Each run below is a few steps of one of 8 hidden systems, one row a step.
path 1, fozun (8 x 20):
[[ -2  17 -47  -1 -37 -19  42  17 -16  10  47 -34  14 -21  13 -18  17   1
   30 -58]
 [-16 -10  14 -40  21 -38  36  22 -44 -12   4  16 -47 -42  26  20 -17  36
    0 -31]
 [-23 -78  13  11 -17  13  36   5  15   3 -22  37 -15   3  66   4  -4   1
   14  26]
 [-36  -7 -70  10   7  15   7  24  10  -3  16  21 -11  12   1 -39  41 -17
   63  13]
 [-17   3 -19 -22  58  12 -24  -1 -46 -11  11   5 -46 -29 -38  40  21  12
   22  35]
 [ -1 -42  19  30 -24  27   2 -43 -13   0   0 -29  -3 -10  13  64  16 -20
   -1  60]
 [-20  19 -36  18 -43 -20  14 -12  10 -13  46 -60  23   1   8   4  48 -31
   20 -13]
 [-12  14   5 -54  25 -39   8  26 -23 -23  25 -46  -7 -35  11  39  13  36
   -3 -36]]
path 2, Numek, 8 rows:
[[-15  37  -1 -19  16 -36  13  -7 -62 -37  14 -37 -54 -35  -9  31  -6  16
   10   1]
 [-39 -66  34  -8  10 -22  18 -22  24 -13  11  -2 -21 -11  70  24  18  -1
  -15  14]
 [-19 -14 -49   0 -33  15  23  46  21  -9   5 -29  32  18  34 -11  32   6
   58   4]
 [  1  24 -30 -31  60  13 -10  11 -42 -14  21 -40 -36 -22 -11  -6  -9  47
   36   3]
 [ -4 -72  13   5  27  20  10 -49  -8  33  39   0 -18 -40  30  34  15   5
  -12  10]
 [-17  -5 -46  33 -67  -3  40  -2 -11   1  28 -23  15  -6  10  10  39 -36
   39  -2]
 [-33  47 -11 -32  24 -47  -1  13 -33 -53  14 -40 -41 -15  -5  14  12  14
   16  -4]
 [-23 -68  37 -25  31   1  -1  -7  21 -10   1 -17  -7 -11  61  40  14  25
   -9  26]]
path 3, ges:
[[ -1 -34 -21 -28  -9  10  25  50  30  15  15 -25  46   1  51 -11  14  36
   26 -38]
 [ 23 -17 -37 -17  27  38  25  22 -41  30  22 -10 -12 -32   9 -16 -23  52
   41 -21]
 [-11 -44 -17  13  39  14  18 -42 -28  32  35  43 -55 -38   9 -15   0  -2
    7   0]
 [-39 -22 -33  23 -19  -7  16  -4 -13   7   9  63 -23 -11 -19  19  49 -53
   20  17]
 [-41  20 -14  -7 -10 -17  -5  27 -26 -51 -27  -2 -29   6 -15  45  30 -17
   33  52]
 [-30 -24  28 -20  30   2 -29   0  30 -43 -16 -46  -1  18  35  37  24  13
    3  55]
 [ 12 -34 -10   0 -11  36 -12  -2  35  15  26 -69  59   8  25  24  32  11
   12  10]
 [ 30   9 -21  -3 -11  11  21 -16 -36  20  52 -74  11 -37   1  18  -4  27
   11 -32]]
path 4, dos, 8 rows:
[[-35 -18   7 -39 -22 -38  12  45  10 -20   4  -5  27 -12  16  66  53  -2
   -2 -13]
 [-18  -7  -4   2 -17  12  18  22  -9 -47 -33 -49 -18  18  48   9 -13  23
   46  50]
 [  3 -26 -17  -1  49  27  -9 -33  27  12  45 -53  -4  -4  43 -44   0  28
   16  -5]
 [ 28 -30 -34 -12  -6  34  20  16 -30  55  40   1  30 -41 -16  28  16  20
   15 -34]
 [ -2  15 -13  26 -35 -15  42 -24 -73  -6   8   2 -54 -36 -12  22 -17 -16
   15   7]
 [-54 -12   8  -5  15 -61  14 -27  18 -24  34   9 -39 -13  36  -8  34 -28
  -16 -19]
 [-38 -24 -25 -37  -3  -8   5  68  21 -19  -8   6  27   7  20  30  53   9
   35   4]
 [ -3  -2 -24   5  21  43  -9   3 -23 -29 -15 -50 -26   8  12   5 -10  28
   55  63]]
path 5, dos (8 x 20):
[[  0   3  21  41 -49 -31  27 -54 -20  11  15  22 -21 -19  -8  11  -5 -51
  -38 -13]
 [-38  32  11 -20 -30 -74  12  28  26 -36   0   7  10  12  10  -2  28 -27
  -19 -41]
 [-21  -1  17 -44  21 -10  -9  63  15 -44 -50  -5   0  23  30  10  -8  39
   18  22]
 [ 12 -38  -9  15  36  62 -15  -8  25  11 -17  -8  -4  24  30 -41 -27  28
   30  42]
 [ 37   3 -41  21  17  47 -17 -27  -2  57  44  -3  24 -10 -41 -29   6  -4
    5 -23]
 [ 22  27   8   4 -20 -15   6 -18 -57  21  15  16  -9 -40 -59  51   0 -18
  -29 -20]
 [-33   2  44  13 -40 -59  23 -20   0 -33 -18  24 -30   1  21  22   0 -39
  -34   6]
 [-39   5   2 -22  -6 -37  -4  42  60 -41 -16  -7  22  40  41 -28  24  -6
    7  -9]]
path 6, ges, 8 rows:
[[ 37   9  -9  17 -14  37 -35 -15  31  34  20 -35  69  16 -35   5  21 -13
  -14  -5]
 [ 42  51  14  10 -24 -10   7 -30 -47   7  18 -49  -1 -24 -33  16 -35   6
  -26 -28]
 [ -3  -4  51  -1 -15 -57  28 -26   9  -2   6  17 -18 -12  35 -13 -27  -9
  -55 -46]
 [ -8  -1  -7  -7 -43 -22  29  60  28   5 -29  53  31  24  18 -35  -5  -6
    5 -41]
 [ 11  32 -23 -23  35  18 -11  51 -16 -13 -37  19 -19  18 -16 -45 -38  41
   35   4]
 [ 10 -23  14   3  75  38 -44 -33  19  21  -6  36 -22   9 -15 -30 -15   7
  -16  28]
 [ 16   3 -18  48 -24  30 -23 -38  11  34   8  26  23  13 -54   2  23 -54
  -10  21]
 [  0  72   6  15 -29 -36 -13 -19 -34 -32  -4 -26 -15   0 -52  26   0 -32
  -17   9]]
path 7, biki (8 x 20):
[[ 16   5  19   1 -66   0  34  46 -28 -15 -57   0  16   7  12  34 -35  14
   10  10]
 [-17  15  -6   5  30 -23  12 -14  16 -20   5   3 -45  15  40 -86 -33   9
    9 -20]
 [ -1 -37 -18 -25  29  11 -10  22  14  50  24  65  26 -20 -26  10  38  -4
  -11 -34]
 [ 15   9 -14  29 -40  39   4  21 -36  -6 -52  19  -5  15 -31  23 -17  -9
   33  58]
 [-24  21  -2  27  39 -16 -22 -64  14 -24  26 -21 -48  11   5 -50   0 -24
   -5  19]
 [ -4 -21  10 -23   4  -7 -26   2  29  23  30   1  50 -12 -23  57  60 -18
  -34 -18]
 [ 22  27  16   1 -44  13   4  31 -20 -32 -50 -50  17  18   3  33 -31  22
   16  36]
 [ -2   5  19  -5  44 -19   2 -39  18 -10  27 -36 -32  -1  45 -60 -34  24
  -15 -28]]
path 8, fozun:
[[-16 -32 -29 -12  25  15  18   8 -57  15  15  37 -44 -44 -15  39  17  11
   29  14]
 [-28 -36  -6  32 -35   4  27 -23 -31 -14  -7   9 -36 -13  17  46  20 -31
   25  56]
 [-55  -4 -33   8  -9 -27   1 -11  11 -31  35 -28 -11  -1  13  18  66 -36
   27  17]
 [-25 -10  -7 -44  26  -8 -10  28 -11 -26  19 -52   5 -21  10  62  43  27
   20  12]
 [  8 -37   3  -1  -7  29  22 -11 -14  -7  10 -76   1 -16  56  29  -9  37
   26  25]
 [ -3 -30 -39  10 -10   8  41 -21 -10  27  64 -37  -3 -31  38 -19  14   8
   28 -36]
 [-11 -21 -24 -25  -8 -18  48  28 -53  15  26  23 -23 -52   6  30  11  17
   20 -36]
 [-35 -41   5   5 -24 -15  50   8 -30 -23 -21  26 -49 -15  50  21  -5   0
   26  26]]
path 9, satog:
[[ 16   7 -33  25 -29  27  25 -16 -71  10  15 -23 -25 -35 -26  38  -3  -2
   35  24]
 [-37 -16   9  19  -3 -39  29 -53 -24 -20  28   1 -62 -27  29  11  11 -28
   -7  10]
 [-51 -29 -16 -10 -34 -33  22  31  27 -21   8   8  16   5  34  28  60 -28
   18  -1]
 [-18   4 -32 -24   1  12  16  57 -23 -37 -23 -31 -12   5  21  10   1  38
   60  28]
 [ -9 -53  -6 -10  62  32   2 -25  -9   8  25 -19 -38 -24  42  -6  -6  38
   22  23]
 [  1 -52 -40  26 -17  37  15 -21  -4  48  46   7  19 -23  -2  23  44 -23
   21   3]
 [-13  30 -39  23 -37 -10  28  -4 -64 -13  13  -3 -37 -25 -32  27  13 -25
   35  13]
 [-55 -17  21  -7  14 -48  15 -20  -9 -44   2   6 -60 -14  35  26  19 -16
   -3  24]]
path 10, satog:
[[ 13  41  -8 -16 -27 -34   5  11  20   4  37 -51  48  -1  -3 -12  13   0
  -18 -68]
 [ 29   7  38 -32 -20 -19  28  39 -35   1 -30   5   5 -19   9  27 -49  42
  -21 -35]
 [  8 -33  22  22 -10   7  27  -8  23  15 -26  42 -12  17  50 -60 -51   6
  -10 -11]
 [ -2  13 -44  -7  18   1  -8  29  26  30  16  56  20  12 -29 -61  18 -11
   11 -46]
 [ 14  22   1 -18  30  16 -31  29 -33   6 -36  57 -11  -4 -69  28  -9   6
   -6  21]
 [  1   0  34  37  18  20 -39 -55  23 -11 -28  12 -20  30 -11 -12 -14 -29
  -26  60]
 [ -5  37  -8   4   3 -14 -43 -20  49  -7  31 -43  43  25 -26 -11  43 -32
  -20 -13]
 [ 28  40  31 -33 -14 -15 -14  25 -22 -15 -12 -53  31  -9 -25  57 -13  28
  -24 -12]]
path 11, morek, 8 rows:
[[-50 -24 -19  19   8 -26   4 -39  14  -1  40  26 -28 -12   4   1  59 -52
    2   8]
 [-28   4 -24 -20 -19  -2 -13  50   5 -20 -11  -1  31   8 -26  60  61 -16
   25  25]
 [-10  12   2  -1  -4  10   2   2 -23 -49 -18 -75 -22   6  29  23 -11  25
   36  51]
 [  2 -37  -7  -5  21  13   4 -30  26  15  55 -68  16 -14  52 -11  14  23
    5 -18]
 [ 39 -14 -24  -9 -32  26  26  26 -31  50  23 -10  43 -33 -17  33   3  22
    9 -40]
 [  5  11  13  12 -33 -28  50 -18 -67  -5   0   8 -51 -39   6  19 -37   0
   -5 -12]
 [-49 -38   7  -7  -5 -51  34  -4  21  -5  21  42 -23 -14  47  -6  30 -25
  -12 -28]
 [-31  -7 -43 -27  -5   2  10  76   0 -10 -21  41   9   9  -5   6  35   4
   49   3]]
path 12, Numek (8 x 20):
[[  2  38 -48   2  -9 -20  24  22 -23  18  23  39 -11 -12 -29 -53  -2 -10
   18 -59]
 [-15  -6  20 -31  26 -23  -5  20 -37  -2 -18  66 -32 -29 -34  52   8  -1
  -21   3]
 [-28 -36   9  37 -21  15  -3 -14  22 -16 -40  40 -15  31  14   8  12 -39
    9  68]
 [-17  43 -37   4  20   1 -43   7  45 -21   9 -21  21  41 -25 -45  35 -21
   19   7]
 [ 32  15  25 -33  44  22 -50  -2  -4   9   4 -43  29  -8 -39  45   1  32
  -28   6]
 [ 40 -22  33  45 -40  29  16 -56  -6  23  -1 -34  10  -1  22   6 -41  -5
  -26  15]
 [  3  41 -12  13 -43 -47  32  -6   9   2  28 -10  12   2   9 -52 -10 -20
  -13 -69]
 [ -1  13  28 -53   4 -41  14  59 -23 -13 -26  30  -1 -19  -4  34 -13  31
  -19 -38]]
path 13, butol:
[[ 27  19  50  -1  -5 -17  10 -34 -39 -17  -7 -51 -28 -20  15  24 -55  26
  -32   1]
 [ -6 -28  28   6 -12 -25  24  -9  53   8   1  12  10  17  65 -55 -21  -2
  -27 -39]
 [ 12  35 -31 -18 -27 -13  18  67 -10  12 -15  45  25   5 -30 -23  -7   4
   15 -51]
 [  3  24  11  -4  39   5 -12  -1 -48 -19 -38  37 -63  -5 -28  -9 -45  17
    4  32]
 [-13 -46   5  30  25  29 -22 -37  46  21  -6  53  -6  24   9 -33  10 -31
  -10  33]
 [  8  26 -32  17 -34  11 -22   8   5  20  12  12  47   9 -66  25  48 -44
    1  -2]
 [  6  35  41  -9  12 -17 -31 -26 -29 -34 -10 -46 -18 -10 -29  58  -6   3
  -31  33]
 [  4 -41  51   1  -2   4  -8 -22  59  -2  -8 -35  31  23  61  -4 -10   9
  -33   7]]
path 14, biki (8 x 20):
[[ 20  29  10 -26  -2  -8   2  51  26 -12 -33  -9  26  32  20 -51 -43  37
   -1 -35]
 [ 34 -16   5 -13  45  27  -4   7   0  44  -5  48  -4  -7  -4 -47 -46  36
  -13 -33]
 [ 30 -22 -16  44 -31  41  16 -20 -17  54  -6  62   5  -4 -28 -17 -18 -26
    0   2]
 [ -4  53 -23  46 -28 -14  -8 -31 -15  -6   0  25 -20  15 -55 -26   5 -58
   -1  10]
 [-21  32  34  -6  20 -38 -47 -19  26 -26 -10  22  -3  16 -40  20  27 -40
  -47  11]
 [  8  -4  44  -8  -6   8 -40  13  55 -16 -41 -21  51  42   7  23   4  -1
  -28  30]
 [ 42  21   6  -5  16  31 -26  -2  27   4  -1 -65  37  25  10 -39 -37  38
   -3  -9]
 [ 55   0  17  -4  13  17   4 -27 -22  50  29 -14  12 -32 -12  -6 -40  29
  -33 -47]]
path 15, morek (8 x 20):
[[ 23 -39  -3  39  16  42  16 -57 -14  41  19  15 -32 -15  18 -38 -37   4
    1   8]
 [  0   9 -25  20 -15 -12   0 -24  -2  38  41  45  12 -18 -51   0  38 -51
  -18 -34]
 [-18  30  26 -10 -31 -38  -5  26 -22 -34 -40  26  -6   3 -36  60  13 -27
  -18  21]
 [-39  -8  24   3  -4 -23   1   0  39 -56 -31 -25 -20  37  60 -18  -5  -3
    9  38]
 [ -1  -2 -37 -25  36  27 -22  29  47   6  22 -34  39  21  16 -46  20  28
   29 -19]
 [ 52   8  -7 -14  31  51 -17   4 -45  32   1 -20   6 -25 -40  21 -31  45
    6   3]
 [ 21 -25  31  44 -18   7  19 -75 -25  29  17   5 -28 -25   6   9 -30 -22
  -34   7]
 [-18   7  -4  16 -55 -43  20  -2  25  10  19  33  27   5  -8  -4  37 -57
  -24 -43]]
path 16, butol:
[[  5  24  27 -55  30 -39 -22  30  23  -3  12 -15  32  -6  -5   8   6  27
  -39 -59]
 [ 46 -17  30  -7 -19  30  24  26 -26  18 -43   4  11  -6  19   8 -66  46
   -4  -3]
 [ 10  27 -17  38  -4  -1  14 -32   7   6   5  12 -27  18   9 -91 -43 -14
    5 -19]
 [-11   6  -5 -22  30 -27 -12  15   4  25  12  84  -4 -14 -43 -11  22 -19
  -26 -43]
 [ 10  -9  22  18 -31  20   0  10 -33  -1 -55  49  -9   4 -31  50 -17 -16
   -5  51]
 [-18  27   7  39  -3  -1 -34 -40  40 -33 -13 -20  -7  46  -4 -34   6 -41
   -3  46]
 [  4   9   7 -37  34  -2 -51  19  46  11  16  -8  56  11 -31  20  44   0
  -30 -21]
 [ 54   3  28  -2 -22  37  -4   0 -33  16 -20 -45  29 -11 -15  48 -40  35
  -15  12]]

Which system made each run below?
path 17, 2 rows:
[[  5  26 -39  13  20   9   6   8   9  10   3  28 -19  19  -2 -95 -30   6
   26 -26]
 [  1  -4 -19 -12  45   6 -13   3 -25  35  10  81 -25 -25 -53  -3  10  -6
   -6 -16]]

butol
path 18:
[[  0  28  40   8  27 -27 -20 -64 -26 -25  10 -32 -48 -16 -12  17 -21  -7
  -38  19]
 [-16 -26  38   8 -43 -34   6 -11  54   5   1  15  39  13  26  19  28 -40
  -46 -17]]

ges
path 19, 2 rows:
[[  0 -11  67 -31  -7 -39  18  21   5 -20 -37  10  -5  -2  43  18 -38  26
  -41 -19]
 [ 10 -25  -2   8 -18  18  15  27  54  15 -23  16  35  37  49 -63 -25  12
    9 -18]]

satog
path 20 (2 x 20):
[[-20  36  17 -54  40 -45 -34  34  33 -35   1 -24  15  13  -1  -3  19  19
  -20 -29]
 [ 27 -39  27 -19  20  48  -9  31  12   8 -47  -1  18  17  30   4 -40  51
    7  28]]

morek
path 21 (2 x 20):
[[-40  -9 -11   3  12 -30 -11 -24  62 -12  40 -22  10  19  35 -35  47 -29
   -4 -15]
 [ 13  13 -12 -40  -6  12 -12  55  -6  -6   0 -53  50  -5 -13  51  21  35
   19  -6]]

Numek
path 22:
[[ -7 -61  15  26  25  22  15 -55   6  13   9   6 -42  -8  55 -25 -22   5
    0  26]
 [-15  -5 -58   6 -26  -3  17  18  21  25  47   3  37  -3  -3 -18  54 -26
   27 -41]]

Numek
path 23, 2 rows:
[[ 15 -28  -2 -12   6  -3  37 -17 -53  34  42  -3 -23 -61   8  28 -10  24
   -5 -39]
 [-16 -40   3  17 -62 -19  66   8 -27   5  -6  33 -18 -21  40  22  -4 -17
   10 -10]]

fozun
path 24, 2 rows:
[[ 21  11  -2 -23  19   8   6  -6 -27 -10  29 -90  -2 -26  23  14 -18  52
   14 -12]
 [  8 -48  11  -2  -5  -1  47 -29 -18  23  38 -31 -16 -40  59   6 -18  27
   -2 -29]]

Numek
path 25:
[[-36 -36  18  23 -11 -24  25 -51 -20 -18  17  -2 -51 -24  33  34  16 -29
   -6  31]
 [-45 -30 -25  -9 -27 -20  12  23  29 -12  24  -9  28   3  23  33  72 -27
   21   1]]

fozun
path 26:
[[  0 -23 -40  44 -36  45  19   0  20  10  -5 -10  15  29  27 -42  -1 -13
   49  30]
 [  6  58 -35 -15  32 -15 -21 -10 -24  -1  51 -43  -6 -21 -48  -8  20   4
    6 -33]]

morek
path 27, 2 rows:
[[-21  -5 -37  16  -3 -14   3 -31  -3  26  58  25  -3 -24 -33   7  57 -49
   -1 -22]
 [-17  15   6  -8 -38 -29  22  26 -55 -24 -22  17 -21 -23 -27  73  14 -14
    4  16]]

ges
path 28:
[[ -1  38  -9  33  40  10 -36 -59   0 -14  10 -14 -41  16 -29 -47 -14 -21
   -2  31]
 [  5  -7  25 -12   7 -16 -32 -24  40  24  36  -9  48  -5 -18  30  43 -22
  -53 -31]]

Numek
path 29:
[[-17  52  -5 -32  43 -25 -32   7 -30 -43   7 -39 -31 -11 -36  29  15  15
    6  15]
 [-12 -63  55 -16  20  -1  -2 -20  17  -8  -7 -16  -5 -11  54  48   1  17
  -28  27]]

biki
path 30, 2 rows:
[[ 15 -17  19  15 -65   1  41   1 -50   4 -15  -8   1 -27   4  70 -11  -5
    0  14]
 [-40   5  -1   4 -14 -44  32 -10  11 -46  11 -37 -36   9  64 -34  -4  -2
   19  -6]]

ges
